In the data rows, the value 50 means zero.
Every row has a hidden score. In each pair, how much higher is the second row's than the first's? 15 means about the same, 30 much higher and 0 much lower. The score is a weighted sum of the row's numbers plus the product of two more (or one squared), each taken from its middle value.
[70 73 68 42 24 67 59 44 39 52 71 59 64 42 55 41]
[52 80 34 38 16 68 41 57 50 53 55 67 40 49 40 57] 9
[47 58 54 47 49 36 33 62 28 57 71 42 46 53 32 39]
[44 73 55 43 71 19 44 51 34 47 48 42 34 45 26 59] 18
[43 58 58 34 50 48 35 42 42 39 18 45 39 47 57 56]
[54 58 54 63 51 41 45 80 64 61 53 64 38 27 46 52] 12
[50 49 60 47 37 52 27 50 32 59 64 46 59 55 52 33]
[60 43 36 52 49 61 84 57 42 39 53 34 54 66 52 56] 17
[52 46 32 53 30 44 43 56 23 54 48 35 40 63 72 65]
[52 44 47 42 36 61 45 71 42 43 25 41 31 45 65 57] 11
[37 24 50 42 55 61 37 59 56 43 38 41 44 54 46 38]
[58 67 71 50 59 48 61 22 62 51 52 66 72 42 52 45] 19
[47 39 69 57 70 32 40 37 54 51 36 48 57 43 64 47]
[69 82 65 50 25 58 57 41 53 54 50 72 59 30 66 55] 12
[49 47 43 61 79 33 75 46 62 44 39 46 43 49 47 70]
[42 34 37 49 33 67 35 39 57 53 55 55 59 65 57 43] 21
[61 46 53 40 36 66 61 52 22 42 57 30 57 64 56 40]
[43 26 46 50 54 54 47 30 42 45 47 36 63 71 60 43] 12
[58 48 64 59 43 44 42 53 43 50 28 51 49 40 81 54]
[35 41 16 47 47 59 48 58 67 46 46 54 34 62 34 63] 18
[66 49 48 45 27 64 62 69 23 46 58 33 45 54 60 49]
[64 52 58 42 35 58 56 62 19 42 47 31 48 56 63 46] 16
[35 39 41 53 66 45 40 65 70 49 42 54 32 46 36 54]
[54 39 44 53 34 61 43 74 61 67 77 58 43 36 48 42] 9
[35 39 23 44 63 59 64 55 60 39 49 40 36 67 26 58]
[52 57 55 45 40 39 40 48 18 58 75 38 53 56 45 42] 19
[45 23 56 54 63 38 40 46 35 50 48 30 53 60 61 43]
[56 31 41 73 60 39 65 73 53 53 47 43 39 46 62 62] 20
[43 70 67 46 75 29 44 42 60 47 41 60 44 36 29 52]
[45 30 25 43 32 71 47 64 52 48 42 41 38 62 61 55] 12
[59 39 62 52 48 56 57 48 31 50 66 37 69 62 54 30]
[43 52 41 60 66 25 47 58 57 67 79 55 42 42 27 53] 16
[40 56 35 35 35 71 41 48 44 39 46 46 50 74 37 44]
[61 60 51 36 46 68 79 34 36 35 56 39 63 66 43 48] 25
[56 38 38 65 55 52 72 61 68 61 76 57 54 48 45 50]
[46 40 46 72 68 40 54 54 68 51 41 58 52 51 52 54] 23
[36 41 54 45 59 46 31 42 56 60 72 53 56 52 30 32]
[43 40 30 71 68 27 56 46 63 56 48 52 47 57 54 70] 22
[45 37 57 39 56 67 48 72 59 39 38 44 35 40 35 39]
[44 64 50 46 35 43 26 41 49 53 28 60 41 42 65 62] 20
[50 35 42 51 27 72 40 53 66 58 57 60 53 49 67 44]
[47 59 30 43 16 69 40 52 49 49 38 58 45 55 61 57] 11
[32 46 40 53 67 24 30 46 47 56 54 46 43 57 33 52]
[66 56 71 55 58 46 69 56 35 39 34 40 57 44 62 48] 9
[58 41 63 66 65 44 66 43 51 52 66 49 73 54 50 38]
[63 62 41 38 39 72 82 41 39 39 61 42 59 64 42 51] 16
[50 43 62 33 51 64 46 73 40 36 34 34 32 44 43 41]
[50 41 66 36 42 63 33 53 32 46 53 37 53 54 50 29] 16
[65 53 57 41 31 60 54 64 17 46 55 32 46 53 60 45]
[65 54 61 43 36 57 58 65 17 45 56 31 47 50 57 43] 16
[36 30 51 53 65 41 33 39 51 53 53 45 58 62 45 37]
[63 54 62 70 67 37 72 57 64 55 57 61 58 32 50 50] 11
[43 55 62 53 60 35 34 22 58 57 51 62 64 46 49 47]
[51 57 61 30 46 56 44 61 29 35 26 33 33 47 50 50] 17
[55 83 58 52 61 23 57 63 32 48 47 48 38 39 34 62]
[40 34 36 52 58 60 54 40 80 54 57 60 57 56 43 48] 10
[47 42 62 39 54 61 43 73 55 54 69 47 42 35 26 28]
[49 45 64 34 45 61 37 71 33 43 50 35 41 48 40 32] 17
[42 50 23 31 40 73 60 52 55 35 33 44 33 63 42 65]
[51 61 58 70 67 25 48 63 53 58 55 59 51 40 35 49] 13
[62 47 62 63 36 43 37 71 48 66 56 58 45 27 72 49]
[52 44 40 39 44 57 59 55 31 35 26 28 35 59 65 64] 16
[43 49 69 31 58 60 35 63 54 45 52 48 40 37 24 30]
[36 36 41 50 56 38 33 27 42 56 65 43 58 69 45 45] 17
[42 30 31 57 60 54 57 52 81 56 55 58 47 50 47 57]
[36 67 47 49 60 22 31 38 51 55 35 58 38 45 48 67] 29
[45 58 53 54 62 39 49 33 70 48 27 64 49 40 59 65]
[63 50 52 41 35 62 62 55 20 42 54 30 55 64 58 45] 18
[60 67 36 40 41 67 85 39 49 35 42 48 51 60 51 67]
[62 45 61 61 52 39 56 66 23 54 60 34 55 53 58 42] 14
[65 66 45 55 45 61 84 42 53 41 42 55 61 55 57 61]
[34 59 39 34 34 63 27 33 61 54 53 64 51 56 40 47] 25
[52 44 59 42 58 59 61 24 41 39 52 39 71 67 49 37]
[58 65 44 41 43 68 79 25 51 40 58 53 68 63 44 52] 14
[48 62 76 43 66 48 42 59 57 45 49 57 47 35 24 34]
[54 65 42 31 46 68 79 23 45 35 50 44 60 66 43 56] 22
[46 56 39 69 70 23 57 67 50 53 45 49 37 49 40 65]
[70 69 54 60 37 58 75 51 57 55 72 66 66 43 51 50] 5
[45 44 63 44 60 44 37 56 29 43 51 34 49 59 34 35]
[58 56 61 36 46 64 64 26 37 34 38 41 66 62 57 45] 14
[58 44 43 67 72 37 80 65 57 49 53 44 45 48 47 63]
[55 35 29 64 29 52 48 64 49 69 73 51 50 55 69 55] 20
[54 55 39 42 46 67 77 28 45 39 62 44 66 71 43 50]
[42 31 30 45 30 69 35 52 61 58 57 55 51 59 55 45] 12
[36 55 59 40 71 31 33 45 41 45 43 42 43 52 28 45]
[62 48 62 52 40 54 52 56 32 44 31 41 54 50 76 49] 7
[70 56 78 55 48 48 59 58 32 45 45 44 62 41 64 40]
[58 66 34 41 48 61 86 47 55 35 34 48 40 51 52 74] 16
[47 34 40 52 63 53 60 84 57 48 55 39 28 45 33 51]
[71 71 65 56 32 58 62 42 43 51 59 62 73 47 62 43] 5
[45 53 75 43 66 48 38 48 64 50 57 60 53 35 28 31]
[55 49 43 41 47 64 72 39 35 43 75 36 62 70 36 43] 20
[46 57 57 35 31 69 30 32 58 50 48 63 59 52 52 40]
[57 42 41 40 42 65 68 55 29 36 41 27 46 67 60 54] 16
[46 50 32 54 32 39 32 62 31 66 75 46 39 54 48 54]
[55 47 41 62 62 48 81 47 52 37 36 43 50 60 57 66] 11
[59 90 55 54 46 30 52 65 52 60 54 68 33 22 43 69]
[57 46 55 52 58 64 74 33 59 41 52 51 72 60 51 42] 16
[44 65 28 42 34 64 49 60 71 49 35 67 31 40 45 66]
[46 70 64 50 55 30 35 24 54 58 48 66 61 43 53 51] 20
[42 44 59 49 71 48 44 68 67 49 51 53 39 37 26 40]
[62 48 52 62 57 43 68 66 48 42 27 44 42 42 69 65] 14
[51 45 60 40 37 57 34 62 25 48 54 36 48 53 50 33]
[41 49 23 50 47 59 54 60 73 56 71 62 39 53 24 55] 17
[59 50 67 49 57 51 62 40 35 40 36 37 67 58 63 41]
[31 45 37 43 63 55 49 30 66 43 51 54 55 68 27 48] 16
[51 65 54 63 55 33 46 35 70 60 42 74 56 37 59 61]
[63 56 50 46 42 65 74 38 37 44 70 44 69 66 44 43] 11
[44 53 38 50 34 69 41 54 68 53 60 68 53 53 35 41]
[36 46 53 47 59 41 29 32 54 47 31 51 50 54 55 51] 18
[53 44 61 66 72 38 62 36 67 52 51 59 66 44 53 49]
[47 36 38 70 54 37 44 56 62 70 75 59 55 50 49 50] 23
[43 73 32 45 33 58 41 56 57 57 69 68 46 51 20 47]
[46 27 50 63 68 40 51 43 59 59 74 48 62 57 45 40] 20
[42 54 50 42 52 59 48 22 74 52 53 67 66 51 43 44]
[51 34 50 52 48 54 48 51 42 60 83 43 63 60 43 31] 19
[48 49 44 39 24 72 34 52 44 54 70 52 53 59 43 36]
[48 65 37 50 33 32 34 48 33 54 34 50 36 51 68 73] 23
[53 63 55 34 51 62 68 16 47 42 65 49 71 63 38 44]
[33 74 28 35 54 42 45 27 65 47 39 62 37 54 31 73] 13
[36 27 22 45 38 64 40 53 48 51 55 39 42 73 50 51]
[62 51 37 52 45 63 84 56 44 36 39 40 48 59 58 64] 9
[67 60 72 50 44 43 53 64 22 56 69 40 54 41 52 38]
[39 47 33 54 51 30 30 57 47 70 77 52 39 50 33 52] 21
[43 34 31 54 36 50 38 54 42 50 35 41 38 62 73 64]
[63 50 73 58 42 41 35 64 45 63 49 56 48 26 73 45] 5
[53 50 48 38 34 55 42 72 25 43 37 33 29 50 59 56]
[41 43 33 39 27 61 30 43 36 49 47 43 48 69 59 50] 18
[35 33 58 47 71 43 36 38 54 45 42 44 53 57 40 40]
[46 85 61 30 44 35 29 36 33 56 64 56 44 42 30 49] 23
[42 78 32 43 23 59 36 48 62 55 50 74 37 44 42 65]
[50 24 34 54 43 70 58 62 71 53 49 51 45 50 63 54] 8
[44 30 61 56 70 31 38 47 46 52 38 38 49 48 64 49]
[51 57 31 44 49 59 79 39 54 35 29 46 42 58 56 74] 21
[57 33 50 68 43 51 49 59 54 66 76 55 62 48 59 38]
[58 61 54 67 63 38 73 44 72 55 55 68 57 34 49 61] 13
[41 48 52 56 78 34 51 45 68 46 34 55 44 45 39 58]
[35 42 37 53 55 50 42 29 75 60 61 64 58 54 42 49] 15
[55 62 45 36 47 67 75 24 50 42 67 49 68 66 38 47]
[49 38 70 58 66 31 35 47 51 56 40 48 51 37 65 45] 7
[48 51 67 31 48 63 38 67 46 37 30 43 33 37 42 42]
[48 44 52 56 37 54 33 50 67 67 71 69 56 38 54 41] 16
[54 46 42 63 64 47 79 41 48 39 42 42 59 67 55 60]
[40 55 41 47 56 55 52 32 83 57 57 71 54 43 36 54] 10
[50 28 53 71 59 41 45 52 57 60 54 50 62 51 67 42]
[38 37 12 47 41 58 51 70 53 50 57 43 26 63 37 63] 18
[54 62 37 75 51 20 53 61 43 67 69 56 46 47 48 64]
[53 30 52 64 51 44 46 60 51 66 81 49 58 48 52 37] 12
[51 33 44 59 41 62 56 39 52 44 36 48 61 64 74 53]
[65 65 79 53 54 41 57 37 31 44 48 47 68 47 56 41] 11
[64 65 56 47 25 48 42 60 24 63 78 48 50 44 52 46]
[35 66 26 37 43 51 41 43 53 53 73 58 45 65 15 52] 26
[46 51 30 62 44 35 44 31 59 61 40 62 52 54 74 73]
[65 54 62 69 58 41 68 67 65 60 58 63 51 23 54 51] 7
[65 54 49 69 42 56 67 59 69 56 49 68 56 39 68 59]
[40 45 46 54 82 36 60 56 71 47 47 52 38 42 29 56] 9
[37 51 16 41 26 58 40 54 34 50 51 42 37 69 45 60]
[60 55 60 62 52 39 54 63 59 53 29 59 42 27 74 64] 7
[54 44 75 53 69 40 51 32 42 46 49 44 69 51 53 35]
[55 59 70 57 71 38 62 31 66 55 61 63 67 38 42 45] 14
[63 55 70 51 43 50 51 54 32 42 29 42 52 45 75 51]
[66 78 46 34 25 74 77 38 49 44 58 59 57 50 51 57] 16
[64 50 61 60 44 58 61 45 56 57 77 61 74 49 52 35]
[50 32 37 59 53 63 66 54 80 58 60 60 51 44 52 52] 9
[49 54 52 34 46 57 45 68 40 36 21 39 24 41 51 58]
[59 43 49 55 23 62 41 72 51 62 51 56 43 35 75 50] 12
[55 72 48 59 39 38 45 42 58 57 32 69 49 37 74 72]
[55 63 68 33 33 62 35 58 39 45 30 49 44 36 61 43] 13
[54 46 34 49 22 51 39 65 26 55 53 39 35 55 71 62]
[69 69 61 65 48 44 69 55 64 62 66 72 58 27 53 55] 7
[57 32 64 71 67 37 53 62 49 59 65 46 58 44 54 39]
[47 51 64 35 61 53 47 75 39 41 50 36 33 42 22 37] 22
[49 56 37 55 40 32 41 67 23 53 47 38 31 56 56 66]
[53 32 60 68 65 38 53 58 53 63 74 48 60 45 50 38] 10
[46 44 70 37 69 60 51 62 62 38 38 46 40 35 31 37]
[60 83 67 45 49 41 53 75 50 54 51 61 31 18 34 56] 15
[54 47 66 55 34 59 31 52 55 60 57 63 59 39 62 34]
[43 47 42 60 76 24 57 42 40 50 57 39 56 64 35 51] 21
[70 61 77 58 39 48 48 61 44 55 43 57 54 27 73 47]
[60 44 56 64 69 39 75 50 39 42 48 37 61 59 52 49] 23
[60 70 59 50 26 43 41 32 37 68 76 62 64 41 62 47]
[70 57 64 64 41 48 58 71 49 54 38 56 46 28 75 57] 7
[45 42 34 53 47 64 54 56 80 58 66 66 50 47 38 49]
[45 43 54 40 37 67 34 33 57 56 64 58 65 55 50 32] 16
[38 34 47 38 44 70 38 37 48 42 48 43 57 67 47 36]
[42 31 42 42 49 65 52 25 50 43 43 41 63 71 60 46] 12
[61 53 61 65 53 47 61 49 67 64 76 67 65 36 48 42]
[66 47 51 58 44 63 75 52 35 41 54 40 64 64 58 46] 9
[52 27 59 64 57 39 40 57 46 64 72 46 58 46 56 35]
[43 51 46 54 77 38 61 57 78 51 49 59 38 37 31 60] 12
[55 38 70 57 51 37 30 63 41 64 54 46 48 35 67 41]
[69 76 68 40 22 65 54 41 40 55 68 61 64 39 58 42] 9
[38 57 14 38 28 61 39 49 42 48 48 47 37 71 43 62]
[54 27 44 60 36 65 46 55 59 60 66 54 61 56 64 39] 15
[36 56 33 50 57 50 48 33 80 54 53 69 51 53 36 59]
[57 84 64 46 38 36 35 49 42 66 73 67 50 31 39 47] 9
[38 40 28 42 28 63 30 51 44 49 45 46 41 67 56 53]
[42 28 39 64 54 56 47 51 68 53 46 55 57 58 58 46] 11
[48 35 56 51 68 41 54 45 38 38 28 30 48 59 62 54]
[56 42 68 45 53 48 48 42 24 40 46 30 60 59 58 37] 18
[62 50 61 60 42 50 52 55 50 51 27 54 54 38 81 55]
[37 63 22 44 51 28 43 60 38 51 43 41 19 54 38 78] 26
[57 67 68 55 65 39 63 27 66 49 43 66 63 35 53 54]
[50 47 65 37 52 60 47 82 46 43 43 41 30 32 35 39] 21
[53 60 35 43 54 56 81 38 55 33 29 46 41 56 53 75]
[56 54 37 53 58 57 85 38 60 46 64 50 64 63 40 56] 17
[41 39 57 47 57 53 34 72 62 49 40 52 33 36 39 43]
[50 40 69 59 59 31 32 50 49 59 41 51 51 35 70 47] 12
[60 42 49 62 62 36 73 72 32 50 63 31 44 52 47 53]
[45 77 36 28 29 58 44 43 27 38 42 44 39 63 36 61] 15
[61 47 39 47 37 64 72 60 35 51 82 39 53 61 41 45]
[47 65 37 61 51 26 51 27 53 58 35 59 49 48 70 79] 17
[45 54 65 48 61 38 36 31 41 45 34 46 61 56 54 44]
[47 43 50 56 52 43 40 83 40 49 44 41 32 46 42 47] 13
[40 37 43 55 61 39 40 41 56 65 80 52 58 57 35 40]
[42 44 25 47 39 66 49 49 52 50 71 50 55 74 30 44] 17
[43 37 39 57 69 32 53 60 36 52 68 32 45 65 32 49]
[42 29 20 57 49 62 57 62 71 55 59 53 42 58 45 56] 9
[37 55 27 60 68 17 47 38 53 60 60 52 43 58 38 70]
[60 60 64 66 68 37 68 44 67 51 44 64 59 34 55 56] 6
[42 35 63 40 60 58 36 65 47 42 44 38 41 48 34 31]
[31 52 22 47 67 43 55 44 65 48 59 51 38 63 17 63] 19
[39 25 32 60 68 42 53 69 59 49 47 40 34 55 44 57]
[43 55 34 48 25 67 33 59 59 52 53 67 43 53 39 48] 18
[47 48 50 48 41 54 32 70 62 66 72 63 41 34 36 39]
[52 37 49 56 39 54 41 58 35 47 35 40 52 61 70 47] 15
[63 79 52 35 38 66 75 33 51 36 33 56 55 48 58 63]
[54 51 69 57 52 37 37 47 51 52 29 55 49 34 76 55] 17
[59 45 67 49 44 60 51 38 36 46 47 43 72 58 65 33]
[69 75 61 37 26 70 68 40 37 41 47 53 62 49 61 50] 11
[45 52 47 37 23 66 28 33 47 57 61 57 59 56 56 40]
[53 46 33 58 22 45 37 58 32 62 55 47 43 55 76 61] 19
[48 72 61 56 62 29 41 33 65 62 55 72 55 33 40 54]
[36 54 44 32 46 55 33 27 38 45 51 43 57 71 37 41] 20
[64 72 66 60 64 39 73 46 61 47 38 62 54 32 56 62]
[41 47 56 39 63 50 44 55 52 36 18 43 36 46 49 53] 17
[50 26 48 67 67 38 56 58 50 48 37 38 48 55 66 56]
[69 55 63 66 46 55 66 53 57 56 68 62 71 43 55 40] 8
[36 57 30 30 35 59 33 40 39 41 39 45 43 71 45 55]
[33 45 32 43 57 54 45 20 69 47 44 57 54 64 43 58] 8
[48 27 55 54 63 41 48 48 35 45 40 29 54 62 64 45]
[55 34 65 57 53 44 43 54 41 63 75 44 63 46 53 29] 16
[36 67 46 25 46 54 35 21 41 42 46 49 52 66 33 48]
[59 45 42 44 44 65 75 52 30 40 65 31 55 69 44 46] 9
[44 39 59 37 57 60 42 72 45 39 36 36 36 46 39 38]
[38 39 19 42 47 65 57 65 55 44 59 41 38 67 26 51] 16
[54 68 68 50 43 51 38 37 70 58 48 76 58 29 56 49]
[47 38 49 62 53 38 41 58 29 51 61 38 53 65 47 41] 22
[44 50 68 48 59 49 35 42 61 48 33 59 58 43 49 39]
[41 63 44 47 68 21 43 59 34 47 43 38 28 51 32 64] 20
[62 59 69 43 45 53 59 48 22 40 37 34 57 50 64 44]
[69 75 78 56 48 47 61 40 49 49 44 64 66 33 63 47] 3
[44 59 63 51 76 33 49 62 43 43 49 43 42 45 20 43]
[58 84 78 43 43 44 36 51 45 52 43 65 48 26 46 46] 6
[59 52 54 69 71 37 75 59 68 53 53 58 49 34 48 59]
[43 25 26 53 41 67 51 60 68 52 44 50 39 54 64 59] 14
[44 37 61 43 62 50 46 19 48 49 58 43 71 63 50 35]
[59 50 46 39 37 65 64 47 34 51 84 40 61 62 38 38] 20
[36 40 16 35 52 62 59 56 48 41 53 34 34 73 28 58]
[52 43 28 63 26 43 36 63 49 70 68 57 43 49 68 61] 22
[47 25 49 63 61 46 49 40 58 57 57 48 68 62 62 41]
[60 52 38 50 50 63 85 41 47 40 62 44 63 67 44 53] 16
[48 45 26 67 42 32 49 34 47 65 57 54 59 63 75 68]
[40 52 62 32 53 50 29 50 36 40 30 39 40 50 44 42] 14
[54 30 41 57 40 73 60 62 68 53 62 57 55 51 53 43]
[49 28 59 63 63 30 36 64 48 61 51 43 44 39 63 47] 12
[47 59 76 30 62 56 42 50 54 36 29 49 42 35 37 40]
[63 58 69 53 47 48 55 55 40 43 23 46 48 35 74 55] 11
[44 34 51 44 56 50 41 65 28 44 51 28 42 63 41 39]
[48 44 57 42 36 69 35 32 56 50 52 57 66 57 57 35] 10
[38 58 37 28 33 71 39 33 45 45 56 50 55 71 36 42]
[48 51 69 47 64 49 45 55 40 47 59 44 60 51 25 26] 18
[54 36 38 62 62 56 80 46 62 43 59 47 59 64 46 55]
[65 50 63 52 57 45 67 60 24 45 67 31 57 54 43 40] 14
[52 45 32 73 44 37 50 43 60 70 71 63 62 53 64 58]
[50 76 43 53 62 19 56 64 33 52 54 44 28 43 31 71] 12
[36 47 50 53 55 39 25 54 50 51 34 52 44 51 50 48]
[50 27 28 65 43 61 62 53 65 54 54 53 56 61 65 55] 12
[59 36 51 61 47 45 52 81 45 66 78 45 41 37 51 44]
[41 52 65 38 79 42 49 49 55 36 34 44 42 45 26 43] 16
[44 38 54 50 62 57 49 72 75 50 51 56 35 33 34 45]
[51 42 36 71 46 31 44 57 31 59 59 43 52 64 62 56] 26
